Each path below is one point turned by a fixed rotation once a step. After each direction that follows a path, write how fast that rotation turns it, in degrees each step (0 if it stays still).
Each turn is a multiple of 5 degrees from 10 to 175, or 0.
Each row of a path follows its step; steps can be skipped.
path 1
step 0: [ 12   6  -8  23  21  -9  22  -3 -16 -16   1 -35   7  11  -1  -8  13 -20
  -9   0   8   8  17  -6  14 -42 -26 -12 -14   6   2  42   6  -3   6   4
  -5   9  30  -9   8  -5  29   9  19  16 -26]
step 1: [-11  -6   3  -3 -24 -11  14  21 -18  22  -2 -22  -2 -14 -11  13 -27   5
 -12   0   3  -7   7 -35  -9 -12 -10 -24 -10 -16   6 -11  26 -11 -14  17
  42  -7  20  16  -7  27  -5  -6  19  26 -25]
step 2: [-26  10 -11  10 -13 -12 -30  -7 -20   3  -1 -11  22 -12  23 -32  19   8
   0  45   4  -9  27  -4   2 -27 -10  25  -1 -10  -5  -7  16   9  -4  21
   2  20 -21  21  11  29   7  -5  13  12  -2]
step 3: [ 18  17  -5  -7  18   1  16  13 -32  -8  -1  19  23  14   6  -7   6 -18
   2   7  18   9   2   5   1 -20  14   7  -7  -3   1  44  22   1 -29  31
  20 -16 -13 -11 -12 -13  11   0  43  22  -7]
step 4: [-16  -3  -8  19   3  11  13   4 -26  21  18  26  32  -2 -13 -19  17  16
   8 -13   0 -10  -2 -19 -31  19 -12 -21 -16 -20   4  11  17   3  -2  18
  25  -6  16  10   5  32 -27  25  -9  20  -8]
step 5: [ -7 -21 -19  32   2   2  -6   1  -4   7 -32  -9  42   8  14 -19  22  17
  14  26 -33   3  -8 -13  -5  -5  18   1  30  10  -5  11   5  -2  13  18
 -12   2  -3   0   8  21  -6  -9  40 -10  -8]
step 6: [ 39 -10  -1  -3  28   1  -8  31 -20  -3  15 -16 -11  -5  -2   1   7  26
  16 -14 -13   7  -5 -20  -5 -12  24  21 -23  11   8  37  -1 -18  -7  11
  18   4 -17   2  10   7   0  35  33   7   4]
step 7: [ 20 -12   0  18 -11  -4   8 -10 -15 -12   5  -7  -3   9   5 -17  18  23
 -18 -15 -20  11  14  -9 -24   8 -26  -7  -7  -2   7  12  30  21   3 -36
  -6   5  -2  -8  -8  34 -30  18   9  29 -36]
step 8: [-22  -7  -3  -6  -1 -10   5  -1 -17 -17 -17 -29  -5  11  19   3   9  19
  11  17 -10   4  -2 -19  15 -11  25 -23   1   2  -4  40  11   9  38   7
  10  29  23  10 -12  19  19 -16  14  -5 -33]
step 9: [ 13   6  -8 -10   4  -7  10   7  -6 -20  19 -32   9 -40  -1 -14 -12   9
  -4   1  16 -14  27 -28   3 -34 -13 -21 -16   9   4   5 -10 -18 -20   8
   6   5   7  -4  16  13  15  32  35   4 -23]
Directions:
[-5 -3  1 -5  6 -4 -7  1 -5 -7 -5  0  4  5 10 -7 -6  5  4  2 -7  4 -2  4
 10 -4 -1  2  1  2 -5  6 -5  2  1  3 -2 -6  4  5 10 -9  4 -2 -2  0 -2] => 125
[  1  -8  -7 -11   2   6   6  -3  -8   4  -3   1   1   6   7  -2  -7  -1
  -1  -7   1  -1  -1   0  -3  -3  -3   2  -5   2  -3  -5  -6  -3  -7  -6
   9   6   4  -8   1   7   4   2   2  -2   7] => 130
[  0  -6  -2  -8  -1   0   1   1  -6  -2   0  -2   2   3  -6  -8   9   2
  -2  17  -2  -2  -1  -2   2   3   5   2   6  -3  -2  -5  -2  -7   3  -7
   1  -1   2   3  -5   7  -1 -10  -8  -1  -1] => 120
[ -1   3  -3   0 -11  -8  -7  -8   5   5  -6   5  -3   4   5  -3   9   7
   4  -7   1  -8  -1   0   7  -4   1   2   8   0  -5   2   7  -4   5   3
  -1   8   2  -5  -2   3   5  -1   0   0   5] => 125
[ -6  -2   0   1   1  -1   5  -2   0   7  -2   0  -3   5  -3   2 -11   2
  -2   4   1   3   0 -11  -2   7   0 -16   4  -3  -5   1  -2  -3   4   8
  -9   4   0   1   9   6   3  -2   0  -1   1] => 100
[  1 -10   3   0   4  -5   8   2  -4  -2  -6  -2  -4  -2  -3   4  10   3
   2  -3  -8   4 -13  -7  -3   0  -5   6   0   5   0  -2  -1   6   3   4
  -9  -6  -2  -3  -4   2   2   7  -4  -1   6] => 45
path 2
step 0: [-35 -22 -33 -18  10  20  -7  10  -6 -12  25 -12   9 -24  -1  -9  19 -11
  -9  23  -2  -3   2  23   1  19   8   5  13  -4 -11 -12 -12  -4  15  31
  15 -21  12  -5  -2  18   9   5  -1 -14 -35]
step 1: [ -4 -24 -18  -2  12  15   3  23  14 -19  13  -2   2  -8  -2  -3  21 -11
 -18  21   6   8 -22  -7  18   7  20 -11 -10   8 -38   3  -6  35  14 -32
  13  -4  20  -7  19  -4  -9  28  24   2   1]
step 2: [-18 -17 -10 -18   9  -2   4  18   5 -24   3  21 -22  -9  16  -7  17   5
  12  10   9 -14  15  12  -1  -4 -10  11 -19  18 -29 -13  23   8 -17 -25
  -6 -21   8 -40 -12  16 -37  -3  -6 -11  -2]
step 3: [-26 -45 -13 -18  12  -4  -4  -2  21 -12   9  15  25   5   8  -4  -1  -9
  21  -4  30  -2   6  15 -29  19  18   0 -24 -14  -6 -17  -4  12 -11   4
  -5   1  -9 -10  -3  -4 -15 -18  31  25   1]
step 4: [-21 -23 -16   6  23 -13 -15  14  -5   3  18   8  15 -16   0   4   1 -26
  -1  23   8  29   6  -3 -46   0  -4  10 -18  18  -6   5 -11  37   5  12
   6   2  -9 -19 -18  12  12  18 -23  -1   6]
step 5: [-22 -19 -41 -22   7 -13  24  -5  -6   0 -11  17   2 -32   7 -18 -19 -10
  -9  17   6 -17 -25  13 -13 -15   0 -11   3  14 -14   5 -17  21  21   7
 -34  -7  22 -11  11   0   6  17  -1   2  -6]
step 6: [-30 -12  -6  -8  -6  -5   6  16  -8 -28  10  -7  16 -21   6  -9  22  -1
   0  20 -10 -12 -11  -7 -12  12   2  20  30  16  -8 -21  14  23   4 -11
 -12  20   7  -4  13  26 -23   7   6  26 -40]
step 7: [-21 -16 -15  -2  19  14 -21  29   0 -25  24  -4   0 -20  15 -14  11   1
 -11 -14 -20  -6 -16  39 -15  17 -12   6  -3   0 -16 -25 -21  11  -2 -13
   3   7  -4 -11  14   3 -15  11  28  -9  25]
step 8: [  1 -13  -6  -9  23  -4 -30  12   2 -13  -9  10  -9 -41   3   5  -3  -5
  18  13  15  14  -3  -8  -1   9   4   1 -26  28 -39 -10 -13  14 -19  14
   8 -25  -3 -13  21  12 -11 -11  26  -5 -18]
step 9: [-10 -17   1 -26  -2   7   0  14   7  -5  13  16  16 -17  -6 -18  -2  -2
  18  11  28  20   0  28 -15  10  15 -19  -1 -19 -22 -20   2  11  20   9
  14 -16  18 -49   6  -2  -7   7 -21   5 -18]
Directions:
[ 4  8  2 -5  0  0 -3 11 -1 -3  3  2 -9  5 -4 -7  9 -6  4  7 -2 -3 -1  3
  9  4  3  6 -1 -5 -3  3 -1  1 -7  3  7 -1  3 -5  9 -5  0 -4  8 -2  2] => 55
[ 3 -4  0 -4 -1 11  0 -6  5  4  7 -6 -2  5 -3  7  7  4 -2  4  5 -6  2  0
  6  1  6 -9 -8  2 -6  0  2 -2  2 -5 10 -9  2 -4 -9  1  0 -5 -2 -1 -1] => 40
[ 3 -3  4 -6  3 -6 -1  1  1  6  0  5  0 10  2 -3 -8 -1  6  6  2 -1  2  0
 -7  1 -3 -9  6  3 -8 -2  0 -3  4  6  8  9  5  4 -2  9  7  0  3 -6  2] => 70
[ 0 -4 -1 -2 -4 -5  5 -9 -4 -1  4 -8  3  2 -6 -2 -6 -8  4 -7  1  2 -8 -9
  7  1  3  0 -6  1 -9  2 -2  0  5  1 -4  2 -1  4  4 -1 -5 -4 12  2  6] => 160
[  4  -8   8   5   1   6  -7  -4  -1 -10  -1   7  -1  -2   2  -2  -2  11
   5  -7   5  -4   5   0   3   9  -5   2  -1   1  -8   0   1   4  -9  -5
  -1   5  -2   4   0  -2  -5  -1   1  -5   7] => 70
[  3  -4  -1  -4  -2  -8  -2  -5   7   0  -1   4  -6   2  -2  10  10  -2
   0  -6  -6   3  -7  11  -6  -4   1   0   1   2  -1  -2   5  -4  -4  -5
   0   6 -14  -1   2   3  -2  -3   5  -4  -3] => 80
